Each row has a hidden score. How much does it go up from the first row of each pair to the second? 10 means little or no change, 20 a big rise and 0 a big fall. The score is a weighted sum of the row's numbers plus the product of two more (or one squared), each taken from its middle value.
[ 0.7 -0.1 -0.9  0.6 -0.2  0.4 -0.6 -0.5 -0.9 -1.1  1.3]
[ 0.6  0.8  0.6 -0.6  0.7  1.   0.4  0.7  0.   0.5  0.1] -> 6
[ 0.9  1.4 -0.3  0.5 -0.7  0.6  1.4 -1.2 -1.9  0.8  0.8]
[-0.4  1.  -0.4  0.8 -0.2  0.   0.4 -0.1  0.4  1.   0.7] -> 4
[ 0.9  1.5 -0.3  0.5 -0.8  0.5  1.5  0.   0.   0.   0. ]
[ 0.7 -0.3 -1.2  0.7  0.   1.  -0.9  0.6  0.4 -1.8  1.2] -> 12
[ 0.6 -0.1 -0.9  0.6 -0.1  0.4  0.   0.   0.   0.   0. ]
[ 0.8 -0.1 -0.9  0.6  0.   0.4 -0.7 -0.4 -1.  -1.2  1.5] -> 10
[-0.3  0.9 -0.3  0.7 -0.3  0.   0.5 -0.1  0.2  0.9  0.6]
[-0.4  1.  -0.3  0.6 -0.1 -0.1  0.4 -0.1  0.3  1.1  0.6] -> 9
[-1.2 -1.8  1.3 -1.6 -0.3 -2.2 -0.5  0.   0.2  1.  -1.6]
[ 0.5  0.8  0.6 -0.6  0.7  0.9  0.4  0.8 -0.1  0.4  0.1] -> 3
[-0.7 -0.6  1.7 -0.8  0.1 -1.6  0.2  1.2  0.   0.   0. ]
[ 0.   1.6 -0.7  1.6 -0.6  0.6  0.1 -0.3 -1.   0.2  1.1] -> 9
[-0.4 -2.   0.7 -1.5  0.6 -2.4 -0.1  0.9  0.3  0.1  0. ]
[ 0.5  0.8 -0.1  0.9 -0.6  0.3  1.8 -2.  -0.7  1.6 -0.7] -> 6
[ 0.1  0.2 -0.4  0.1  0.8  0.3 -1.2  0.5 -1.  -0.3  0.4]
[-0.7 -1.2 -0.1 -0.2 -1.2 -1.1 -1.6 -0.7 -0.7  0.9 -1.1] -> 11
[ 0.5  0.8  0.6 -0.6  0.7  1.   0.4  0.7  0.1  0.5  0. ]
[ 0.2  0.2 -0.4  0.2  0.8  0.4 -1.1  0.4 -1.1 -0.3  0. ] -> 14
[-1.2 -0.2  0.7 -1.9 -0.9 -1.2  1.  -0.7  0.6  0.5 -1.2]
[-1.2 -1.7  1.2 -1.8 -0.4 -2.2 -0.6  0.1  0.2  0.9 -1.7] -> 15
[ 0.6 -0.1 -0.9  0.6 -0.2  0.4 -0.6 -0.3 -1.  -1.2  1.4]
[-1.2 -0.2  0.8 -1.9 -0.9 -1.2  1.3 -0.7  0.6  0.6 -1.3] -> 7
[ 0.2  0.2 -0.3  0.2  1.   0.3 -1.   0.4 -1.1 -0.4  0.6]
[ 0.  -0.1 -1.5  1.8  0.2  0.8 -0.2 -0.5  1.1 -0.4 -0.1] -> 12
[-0.1 -0.2 -1.5  1.8  0.1  1.  -0.3 -0.4  1.2 -0.4 -0.2]
[ 0.3 -0.9 -0.8  1.   0.3  0.9 -0.6 -0.1  1.7 -0.9  0. ] -> 18
[-1.   0.2  0.8 -0.2  0.2  0.6 -1.  -0.7  0.3  1.2 -2.5]
[-1.2 -0.2  0.7 -1.9 -1.  -1.2  1.1 -0.6  0.7  0.6 -1.3] -> 8
[ 0.8 -0.2 -1.1  0.7  0.1  1.  -1.   0.5  0.6 -1.8  1.3]
[-0.7 -0.6  1.7 -0.7  0.  -1.5  0.3  1.2  0.8  0.7 -1.3] -> 10
[ 1.2  0.6  0.3 -0.2 -0.6  0.5  1.  -0.9 -1.2  0.2  0.9]
[ 0.1 -0.5  2.2 -1.5  0.3 -0.7 -0.1  0.4 -0.3  1.5 -1.7] -> 9
[ 0.   0.2 -0.3  0.2  0.8  0.3 -1.1  0.3 -1.2 -0.5  0.6]
[-0.3 -0.4  0.2  0.2 -0.7 -1.2 -1.   0.5 -0.1  0.9  0.3] -> 9
[ 0.7 -0.3 -1.1  0.7  0.1  1.  -0.9  0.6  0.5 -1.8  1.3]
[ 0.5  0.7  0.9 -0.8  0.1 -0.6  2.6 -0.3 -1.1  0.9  0.2] -> 17
[-0.4 -2.   0.6 -0.3  0.3 -1.9 -0.4  0.1  0.1  0.3 -1. ]
[ 0.1  0.2 -0.2  0.2  0.9  0.3 -1.1  0.4 -1.1 -0.3  0.7] -> 4
[ 0.1 -0.7  2.2 -1.5  0.1 -0.7 -0.2  0.   0.   0.   0. ]
[-0.3  1.  -0.3  0.8 -0.3  0.   0.4 -0.1  0.3  0.   0. ] -> 5
[ 0.5  0.8 -0.1  0.8 -0.5  0.4  1.7 -2.1 -0.7  1.6 -0.6]
[-0.6 -0.4  0.1 -0.5 -0.3 -0.9  1.5 -0.6  0.5 -0.2 -0.5] -> 11
[ 0.7 -0.3 -1.1  0.6  0.1  1.  -1.   0.7  0.5 -1.9  1.4]
[-0.5  0.4  0.2  0.1 -0.1  0.5 -1.6 -0.6 -1.1  0.6 -0.9] -> 8
[-1.1 -0.1  0.8 -1.9 -0.8 -1.2  1.2 -0.7  0.5  0.6 -1.3]
[-1.2 -0.3  0.8 -1.8 -0.8 -1.2  1.1 -0.6  0.6  0.6 -1.1] -> 13
[ 0.1  0.7  1.3 -0.9  0.8  1.   0.8  0.6  1.4  1.  -1.4]
[ 0.8  1.6 -0.4  0.5 -0.8  0.6  1.4  0.   0.   0.   0. ] -> 14
[ 0.7 -0.1 -0.9  0.7 -0.1  0.3 -0.7 -0.5 -1.1 -1.2  1.4]
[-0.5 -0.5  0.3 -0.4 -0.2 -0.8  1.5 -0.6  0.7 -0.2 -0.5] -> 13
[-0.3  0.3 -1.1  1.1 -1.1  0.3  0.4 -1.5 -0.2  0.   0. ]
[-0.3 -1.5  1.  -0.7  0.8 -0.7 -1.8  0.8  0.   0.2 -1.2] -> 15
[ 0.7 -0.1 -0.9  0.6 -0.2  0.4 -0.6 -0.5 -0.8 -1.1  1.5]
[ 0.6  0.8  0.6 -0.5  0.8  1.   0.3  1.   0.   0.   0. ] -> 6
[ 0.7 -0.4 -1.1  0.8  0.1  1.  -0.9  0.5  0.4 -1.8  1.3]
[-0.5  0.4  0.1  0.  -0.1  0.4 -1.4 -0.6 -1.1  0.6 -0.9] -> 7
[-1.  -1.6  1.2 -1.6 -0.3 -2.2 -0.6  0.   0.1  1.1 -1.7]
[ 0.5  0.5 -1.7  1.5 -0.2  1.1 -0.5  0.3 -0.1 -1.3  1.3] -> 7
[ 0.1  0.2  1.1 -0.6  0.4 -0.7  2.9 -1.1  0.1  1.8 -1.1]
[ 0.   0.2 -0.1 -0.8 -0.3 -0.7  0.   0.   0.   0.   0. ] -> 2
[-0.5 -0.3  0.2 -0.4 -0.1 -0.8  1.4 -0.6  0.6 -0.2 -0.7]
[ 0.3 -0.5 -0.4  0.4  0.3  1.  -0.3  0.4  1.9  0.   0. ] -> 13
[ 0.6 -0.1 -0.9  0.6 -0.2  0.4 -0.6 -0.4 -0.9 -1.3  1.5]
[-1.2  0.2  1.  -1.3 -1.2 -0.4  1.3 -0.8  0.8  0.4 -2.4] -> 8
[ 0.2  1.6 -0.8  1.6 -0.7  0.6  0.  -0.3 -1.1  0.2  1. ]
[ 0.7 -0.3 -1.1  0.7  0.   1.  -0.9  0.5  0.5 -1.8  1.4] -> 10
[-0.6  0.4  0.2 -0.1 -0.1  0.4 -1.5 -0.6 -1.2  0.6 -1. ]
[ 0.7 -0.2 -1.2  0.7 -0.1  1.  -1.   0.7  0.5 -1.8  1.3] -> 12
[-0.4 -0.5  0.2  0.2 -0.6 -1.1 -0.9  0.5 -0.1  0.8  0.3]
[-0.7  0.4  0.9 -0.7  0.7 -1.2  1.4  0.7  1.1  1.1  0.1] -> 9
[ 0.2  0.5 -1.7  1.5 -0.1  1.1 -0.5  0.3 -0.1 -1.3  1.2]
[ 0.1  0.2 -0.3  0.3  0.9  0.4 -1.1  0.4 -1.  -0.3  0.7] -> 11
[ 0.4  0.6 -1.7  1.5 -0.1  1.1 -0.6  0.4  0.  -1.4  1.2]
[ 0.   0.8  1.5 -1.   0.6  0.4  1.1 -0.5  0.2  1.7 -1.3] -> 10
[-1.2  0.2  1.1 -1.4 -1.2 -0.5  1.2 -0.9  0.9  0.4 -2.3]
[ 0.7 -0.3 -1.1  0.6  0.   0.9 -0.9  0.6  0.5  0.   0. ] -> 11
[-1.3 -0.3  0.8 -1.9 -0.9 -1.2  1.2 -0.5  0.7  0.5 -1.3]
[ 0.1  0.7  1.5 -0.8  0.7  0.5  1.2 -0.5  0.   0.   0. ] -> 10
[ 0.4  0.5 -1.8  1.4 -0.1  1.1 -0.5  0.3  0.  -1.2  1.2]
[ 0.6  0.7  0.6 -0.5  0.8  0.9  0.3  0.9 -0.1  0.3  0. ] -> 8
[-0.2  1.  -0.5  2.  -0.5  0.5  0.3 -0.9  0.2  1.1 -0.5]
[-0.7  0.4  0.9 -0.8  0.7 -1.2  1.5  0.9  1.   1.1  0. ] -> 13
[ 0.5  0.8  0.9 -0.9  0.1 -0.6  2.5 -0.3 -1.   0.8  0.3]
[-0.3  0.9  0.5  0.2  0.3 -0.5  1.1  0.7  0.   0.   0. ] -> 7
[ 0.7 -0.2 -1.   0.6 -0.1  0.4 -0.6 -0.5 -1.1 -1.1  1.5]
[-1.1 -1.7  1.2 -1.8 -0.3 -2.3 -0.6  0.   0.2  1.  -1.6] -> 11
[ 0.4  0.5 -1.6  1.5  0.   1.2 -0.5  0.3  0.1 -1.3  1.2]
[ 0.5  0.9 -0.1  1.  -0.5  0.3  1.8 -2.  -0.7  1.6 -0.5] -> 12
[ 0.7 -0.4 -1.1  0.7  0.   1.  -0.9  0.7  0.3 -1.9  1.3]
[ 0.3  0.5 -1.7  1.5 -0.2  1.1 -0.7  0.4  0.1 -1.3  1.2] -> 8
[-0.8 -0.5  1.6 -0.8  0.1 -1.5  0.3  1.2  0.9  0.8 -1.4]
[-1.  -1.7  1.3 -1.7 -0.2 -2.2 -0.6  0.   0.2  1.  -1.6] -> 12
[ 0.1 -1.3  0.4 -0.3  0.4 -0.7 -2.4  1.  -1.6 -0.4  0.3]
[ 0.4  0.8 -0.1  0.9 -0.6  0.4  1.8 -2.2 -0.7  1.6 -0.5] -> 8
[-1.  -1.3  1.4 -1.  -0.4 -0.5 -2.4 -0.1 -0.1  1.1 -2.7]
[ 0.1 -0.1 -1.5  1.7  0.1  1.  -0.3 -0.5  1.2 -0.4 -0.2] -> 9
[ 0.2 -0.6  2.1 -1.5  0.4 -0.7 -0.2  0.2 -0.3  1.6 -1.6]
[-0.6  0.4  0.9 -0.6  0.6 -1.2  1.4  0.6  0.9  1.   0.2] -> 10
[ 0.1 -0.3 -0.1 -0.4 -1.   0.4  0.3 -0.5  0.7 -1.2  0. ]
[ 0.2  0.2 -0.3  0.1  0.9  0.3 -1.1  0.4 -1.  -0.4  0.7] -> 8
[-0.7  0.3  0.8 -0.7  0.7 -1.2  1.4  0.8  1.2  1.1  0. ]
[-0.6  0.2  0.1 -0.2  0.   0.5 -1.5 -0.6 -1.2  0.6  0. ] -> 10
[ 0.7 -0.4 -1.2  0.7  0.1  1.  -0.9  0.6  0.4 -1.9  0. ]
[-1.  -1.7  1.1 -1.8 -0.2 -2.2 -0.6  0.1  0.2  0.   0. ] -> 14
[ 0.2  0.2 -0.2  0.2  0.9  0.3 -1.1  0.5 -1.  -0.3  0.6]
[-0.5  0.4  0.1 -0.2  0.   0.5 -1.5 -0.4 -1.2  0.7 -0.9] -> 9
[ 0.2  0.2  1.1 -0.6  0.4 -0.8  2.7  0.   0.   0.   0. ]
[-0.3  1.5 -0.1  1.2 -0.4  0.6  0.5 -0.4  0.4  0.9 -0.5] -> 2
[ 1.2  0.6  0.2 -0.1 -0.6  0.4  1.  -1.  -1.5  0.2  0.9]
[ 0.2  1.6 -0.7  1.5 -0.6  0.6  0.  -0.1 -1.1  0.2  1. ] -> 11
[ 0.6 -0.3 -1.2  0.6  0.1  1.  -0.9  0.5  0.4 -1.8  1.3]
[-0.1  0.1 -0.1 -0.7 -0.4 -0.7  1.1  0.2 -0.6 -1.1  0.8] -> 14
[-0.5  0.1  0.2 -0.3 -0.3 -0.4  0.3 -0.7 -0.9  0.4 -0.9]
[-0.7  0.4  0.8 -0.8  0.7 -1.1  1.4  0.8  1.1  1.1  0.1] -> 9
[-0.6 -0.7  1.6 -0.8  0.1 -1.5  0.2  1.2  0.8  0.8 -1.3]
[ 0.7  0.  -0.9  0.5 -0.1  0.4 -0.7 -0.5 -1.  -1.2  1.3] -> 8
[-0.6 -0.5  1.7 -0.7  0.1 -1.5  0.2  1.2  0.9  0.8 -1.5]
[-0.3  1.  -0.3  0.8 -0.2 -0.1  0.4 -0.1  0.3  0.   0. ] -> 7
[ 0.4  0.4 -1.7  1.5 -0.1  1.1 -0.5  0.2 -0.1 -1.3  1.2]
[ 0.9  1.4 -0.2  0.6 -0.8  0.5  1.6 -1.2 -1.9  0.8  0.9] -> 16
[ 0.5  0.8  0.6 -0.5  0.7  1.   0.4  0.8  0.   0.4  0. ]
[-0.5  0.4  0.3  0.  -0.1  0.5 -1.6 -0.5 -1.2  0.6 -1. ] -> 13
[-0.3  1.1 -0.6  1.9 -0.4  0.4  0.4 -1.   0.3  1.1  0. ]
[ 0.7 -0.1 -0.9  0.6 -0.2  0.4 -0.5 -0.5 -0.9 -1.1  1.4] -> 12
[-0.7 -0.6  1.7 -0.8  0.1 -1.5  0.2  1.2  0.9  0.8 -1.2]
[-0.4 -0.5  0.1 -0.4 -0.1 -0.8  1.4 -0.6  0.6  0.   0. ] -> 12
[ 0.2 -0.6  2.1 -1.5  0.3 -0.7 -0.2  0.4  0.   0.   0. ]
[ 0.   0.2 -0.2 -0.7 -0.4 -0.7  1.1  0.3 -0.6 -1.1  0.9] -> 13
[ 0.6 -0.3 -1.1  0.6  0.   1.  -1.   0.5  0.5 -1.9  1.2]
[ 0.   0.  -0.6  0.3  1.1  0.9 -1.3  1.2  0.3 -1.   0.6] -> 7
[ 0.1  0.2 -0.3  0.2  0.9  0.3 -1.   0.3 -1.1 -0.3  0.6]
[-0.1  0.3 -0.1 -0.7 -0.5 -0.7  1.2  0.2 -0.5 -1.1  0.8] -> 14
[ 0.7  0.  -1.   0.7 -0.2  0.4 -0.6 -0.4 -0.9 -1.2  1.4]
[ 0.4  0.7  0.7 -0.5  0.7  1.   0.3  0.9 -0.1  0.3  0.2] -> 6
[ 0.7 -0.4 -1.1  0.7  0.1  1.  -0.9  0.6  0.4 -1.9  1.4]
[ 1.2  0.5  0.1 -0.1 -0.3  1.   0.8  0.2  0.1 -0.5  0.9] -> 7
[-1.1 -1.7  1.3 -1.7 -0.3 -2.2 -0.6  0.1  0.1  1.  -1.6]
[-1.  -1.7  1.1 -1.7 -0.4 -2.3 -0.6  0.1  0.   0.   0. ] -> 11
[ 0.7 -0.1 -1.   0.6 -0.2  0.4 -0.7 -0.5 -1.  -1.2  1.2]
[-0.7  0.7  1.  -0.2  0.4 -0.4  1.6  0.4  1.2  0.8  0. ] -> 9
[-1.1 -1.8  1.2 -1.7 -0.4 -2.2 -0.6  0.1  0.2  1.  -1.5]
[-0.5 -0.1  0.6 -1.2 -0.2 -0.6  1.6  0.   0.9  0.   0. ] -> 9
[ 0.  -0.1 -1.5  1.8  0.1  0.9 -0.2 -0.5  1.1 -0.3 -0.2]
[-0.6  0.7  1.2 -0.2  0.5 -0.4  1.6  0.5  1.2  0.8 -1. ] -> 6
[ 0.7 -0.2 -0.9  0.6 -0.2  0.3 -0.6 -0.3 -1.1 -1.2  1.5]
[ 0.7  0.  -0.9  0.6 -0.1  0.5 -0.6  0.   0.   0.   0. ] -> 8
[-0.6  0.8  1.1  0.1  0.8  0.5 -0.3  0.7  0.9  1.1 -1.1]
[ 0.1  0.1 -0.2  0.2  0.9  0.3 -1.2  0.4 -1.  -0.3  0.8] -> 17
[-0.3  1.  -0.4  0.7 -0.3  0.   0.5 -0.2  0.2  1.   0.5]
[-0.1 -0.2 -1.5  1.9  0.   0.9 -0.2 -0.5  1.1 -0.4 -0.3] -> 14
[ 0.7 -0.2 -0.9  0.6 -0.3  0.3 -0.7 -0.5 -1.  -1.2  1.3]
[-0.5 -0.4  0.1 -0.4 -0.1 -0.8  1.4 -0.7  0.   0.   0. ] -> 13
[ 0.1  0.8  1.6 -0.9  0.6  0.5  1.2 -0.5  0.2  1.7 -1.3]
[ 0.7 -0.3 -1.1  0.7  0.2  1.  -0.9  0.5  0.3 -1.9  0. ] -> 12
[-1.2 -1.9  1.2 -1.7 -0.3 -2.2 -0.5  0.   0.3  1.  -1.5]
[-0.3  1.4  0.   1.2 -0.5  0.7  0.5 -0.4  0.5  0.8 -0.5] -> 3
[ 0.7 -0.3 -1.1  0.7  0.   1.  -0.9  0.   0.   0.   0. ]
[ 0.7 -0.4 -1.2  0.7  0.   1.  -0.9  0.7  0.5 -1.8  1.4] -> 10
[-0.8 -1.   1.4 -1.3  0.4 -2.3  0.2  1.4  0.7  1.  -0.3]
[-0.6 -0.4  0.1 -0.4 -0.1 -0.8  1.4 -0.6  0.6  0.   0. ] -> 10
[ 0.5  1.  -0.1  0.9 -0.4  0.4  1.8 -2.  -0.9  1.6 -0.6]
[ 0.7 -0.1 -1.   0.7 -0.1  0.3 -0.6 -0.4 -0.9 -1.2  0. ] -> 6
[ 0.2  0.8  1.4 -1.   0.7  0.5  1.1 -0.5  0.   0.   0. ]
[-0.4 -2.   0.7 -1.5  0.6 -2.5 -0.2  0.9  0.   0.   0. ] -> 14
[-0.1 -0.2 -1.4  1.8  0.1  1.  -0.3 -0.5  1.1 -0.3 -0.3]
[-0.6  0.4  0.1  0.  -0.1  0.5 -1.6 -0.5 -1.1  0.6 -0.9] -> 5
[-0.1  0.1 -0.1 -0.7 -0.5 -0.7  1.1  0.2 -0.6 -1.1  0.8]
[ 0.6 -0.4 -1.1  0.7  0.   1.  -1.   0.6  0.4 -1.8  1.3] -> 6
[ 0.1  0.1 -0.3  0.3  0.8  0.3 -1.1  0.4 -1.  -0.3  0.7]
[-0.7  0.4  0.9 -0.8  0.7 -1.1  1.4  0.8  1.1  1.   0.1] -> 10
[ 0.6  0.7  0.6 -0.6  0.5  1.   0.4  0.9  0.1  0.5  0.2]
[-0.3  1.1 -0.3  0.8 -0.1  0.   0.5 -0.1  0.2  1.   0. ] -> 14
[-0.7  0.4  0.9 -0.8  0.8 -1.2  1.3  0.8  1.2  1.   0.1]
[ 0.2  0.2 -0.3  0.1  0.8  0.3 -1.1  0.3 -1.2 -0.2  0.8] -> 11
[-0.3  1.4 -0.1  1.3 -0.4  0.6  0.5  0.   0.   0.   0. ]
[ 0.8  1.5 -0.3  0.6 -0.8  0.6  1.5 -1.2 -1.8  0.8  0.8] -> 15
[ 0.4  0.6 -1.7  1.5 -0.1  1.2 -0.5  0.4 -0.1 -1.3  1.2]
[-1.1 -1.8  1.1 -1.7 -0.4 -2.2 -0.6  0.   0.1  1.1 -1.6] -> 14
[ 0.  -0.2 -1.5  1.8  0.1  1.  -0.3 -0.5  1.2 -0.3 -0.3]
[ 0.2  0.2 -0.3  0.2  1.   0.3 -1.1  0.4 -1.1 -0.4  0.7] -> 6
[ 0.5  0.9 -0.1  1.  -0.5  0.3  1.9 -2.  -0.7  1.7 -0.5]
[ 0.9  1.4 -0.3  0.5 -0.7  0.6  1.5 -1.2 -1.9  0.8  0.9] -> 14
[ 0.7  0.  -1.   0.6 -0.1  0.4 -0.6 -0.4 -1.  -1.2  1.5]
[ 0.  -0.2 -1.4  1.9  0.1  0.9 -0.3 -0.6  1.1 -0.4 -0.2] -> 15
[ 0.1  0.6  1.2 -1.1  0.8  1.1  1.   0.6  1.5  1.1 -1.4]
[ 0.  -0.1 -1.6  1.7  0.1  0.9 -0.3 -0.4  1.1 -0.4 -0.2] -> 18
[-1.2  0.1  1.  -1.3 -1.1 -0.5  1.3 -0.9  0.7  0.4 -2.4]
[-0.3  1.  -0.5  1.9 -0.5  0.4  0.4 -0.9  0.2  1.1 -0.3] -> 10
[ 0.2  0.2 -0.2  0.2  0.9  0.4 -1.1  0.2 -1.1  0.   0. ]
[-0.2  1.  -0.6  1.9 -0.4  0.4  0.4 -1.   0.2  1.1 -0.4] -> 9
[ 0.4  0.5 -1.7  1.5 -0.1  1.1 -0.5  0.4 -0.1 -1.2  1.3]
[ 0.7 -0.3 -1.2  0.7  0.1  1.  -0.9  0.   0.   0.   0. ] -> 11
[ 1.1  0.7  0.2 -0.1 -0.6  0.4  1.1 -1.  -1.3  0.3  0.9]
[-0.7  0.7  1.1 -0.2  0.4 -0.4  1.7  0.4  1.2  1.  -1. ] -> 8
[ 0.2 -0.6  2.1 -1.6  0.3 -0.6 -0.2  0.2 -0.3  1.5 -1.6]
[-1.3 -0.2  0.7 -1.9 -0.9 -1.2  1.1 -0.6  0.7  0.6 -1.2] -> 7
[-1.2 -1.8  1.2 -1.7 -0.4 -2.3 -0.6  0.   0.2  1.   0. ]
[-1.1 -0.4  0.5 -0.6 -1.1 -0.7  1.  -1.5  0.3  0.7 -2.2] -> 4
[ 0.4  0.8 -0.1  0.9 -0.5  0.4  1.7 -1.9 -0.8  1.6 -0.6]
[-0.9  0.2  0.9 -0.4  0.3  0.6 -1.  -0.8  0.2  1.3 -2.4] -> 9
[ 0.9  1.4 -0.3  0.5 -0.9  0.6  1.4 -1.2 -1.9  0.8  0.9]
[ 0.1 -0.6  2.1 -1.5  0.3 -0.6 -0.4  0.3 -0.3  0.   0. ] -> 7
[ 0.   0.1  0.  -0.8 -0.4 -0.7  1.2  0.2 -0.6 -1.1  0.8]
[-0.3  0.9 -0.6  1.9 -0.4  0.5  0.2 -1.   0.2  1.1 -0.4] -> 4
[ 0.6  0.  -0.9  0.6 -0.2  0.3 -0.5 -0.4 -1.1 -1.2  1.5]
[-1.2 -1.7  1.3 -1.7 -0.5 -2.3 -0.5  0.   0.2  1.  -1.6] -> 12
[ 0.2  0.2 -0.3  0.2  0.9  0.3 -1.1  0.   0.   0.   0. ]
[ 0.6 -0.3 -1.   0.7  0.   1.  -0.9  0.5  0.5 -1.9  1.2] -> 13
[ 0.5  0.8  0.9 -0.9  0.2 -0.6  2.5 -0.3 -1.   0.9  0.4]
[-0.4 -0.4  0.2  0.2 -0.6 -1.2 -0.9  0.6 -0.1  0.8  0.2] -> 4
[ 0.1 -0.1 -1.5  1.8  0.2  1.  -0.3 -0.5  1.2 -0.5 -0.3]
[-0.6  1.   1.1  0.1  0.8  0.5 -0.3  0.6  0.8  1.1 -1.1] -> 1
[-0.3  1.  -0.3  0.8 -0.2  0.   0.4 -0.1  0.2  1.   0.6]
[ 0.1  0.2 -0.3  0.2  0.8  0.4 -1.1  0.4 -1.  -0.2  0.7] -> 12
[ 0.5  0.9 -0.2  0.9 -0.5  0.3  1.8 -2.  -0.7  1.7  0. ]
[ 0.7 -0.2 -0.9  0.6 -0.2  0.3 -0.6 -0.4 -1.  -1.2  1.3] -> 10
[-0.8  0.3  0.8 -0.7  0.8 -1.2  1.4  0.9  1.1  1.1  0.2]
[-0.7 -0.9  1.5 -1.2  0.3 -2.2  0.1  1.4  0.   0.   0. ] -> 14
[ 0.  -0.2 -1.5  1.8  0.   1.  -0.4 -0.4  1.1 -0.4 -0.2]
[-1.2 -1.7  1.2 -1.7 -0.3 -2.2 -0.6  0.   0.   1.  -1.7] -> 9
[-1.1 -1.7  1.2 -1.7 -0.5 -2.2 -0.6  0.   0.   0.9 -1.6]
[ 0.7 -0.2 -1.1  0.6  0.   1.   0.   0.   0.   0.   0. ] -> 8
[-0.4  1.1 -0.3  0.7 -0.1 -0.1  0.5 -0.1  0.4  1.   0.7]
[-0.4 -1.5  1.  -1.   0.3 -1.6 -0.2  0.7  0.4 -0.1 -0.9] -> 15
[ 0.7 -0.3 -1.1  0.8  0.1  1.  -0.9  0.5  0.5 -1.8  1.3]
[-0.3  1.  -0.3  0.7 -0.2 -0.1  0.5 -0.2  0.3  0.   0. ] -> 6
[-1.1 -1.8  1.2 -1.7 -0.3 -2.2 -0.5  0.   0.   0.   0. ]
[ 0.2  0.3 -0.3  0.2  0.8  0.3 -1.   0.4 -1.  -0.4  0.7] -> 5
[ 0.7 -0.1 -0.8  0.6 -0.1  0.4 -0.6 -0.4 -1.  -1.1  1.4]
[-0.1 -0.2 -1.5  1.8  0.1  0.9 -0.3 -0.5  1.1 -0.4 -0.1] -> 13
[ 0.7 -0.1 -1.   0.6 -0.2  0.4 -0.6 -0.5 -1.  -1.2  1.5]
[-1.1 -1.8  1.2 -1.7 -0.4 -2.2 -0.6  0.   0.2  0.9 -1.7] -> 12
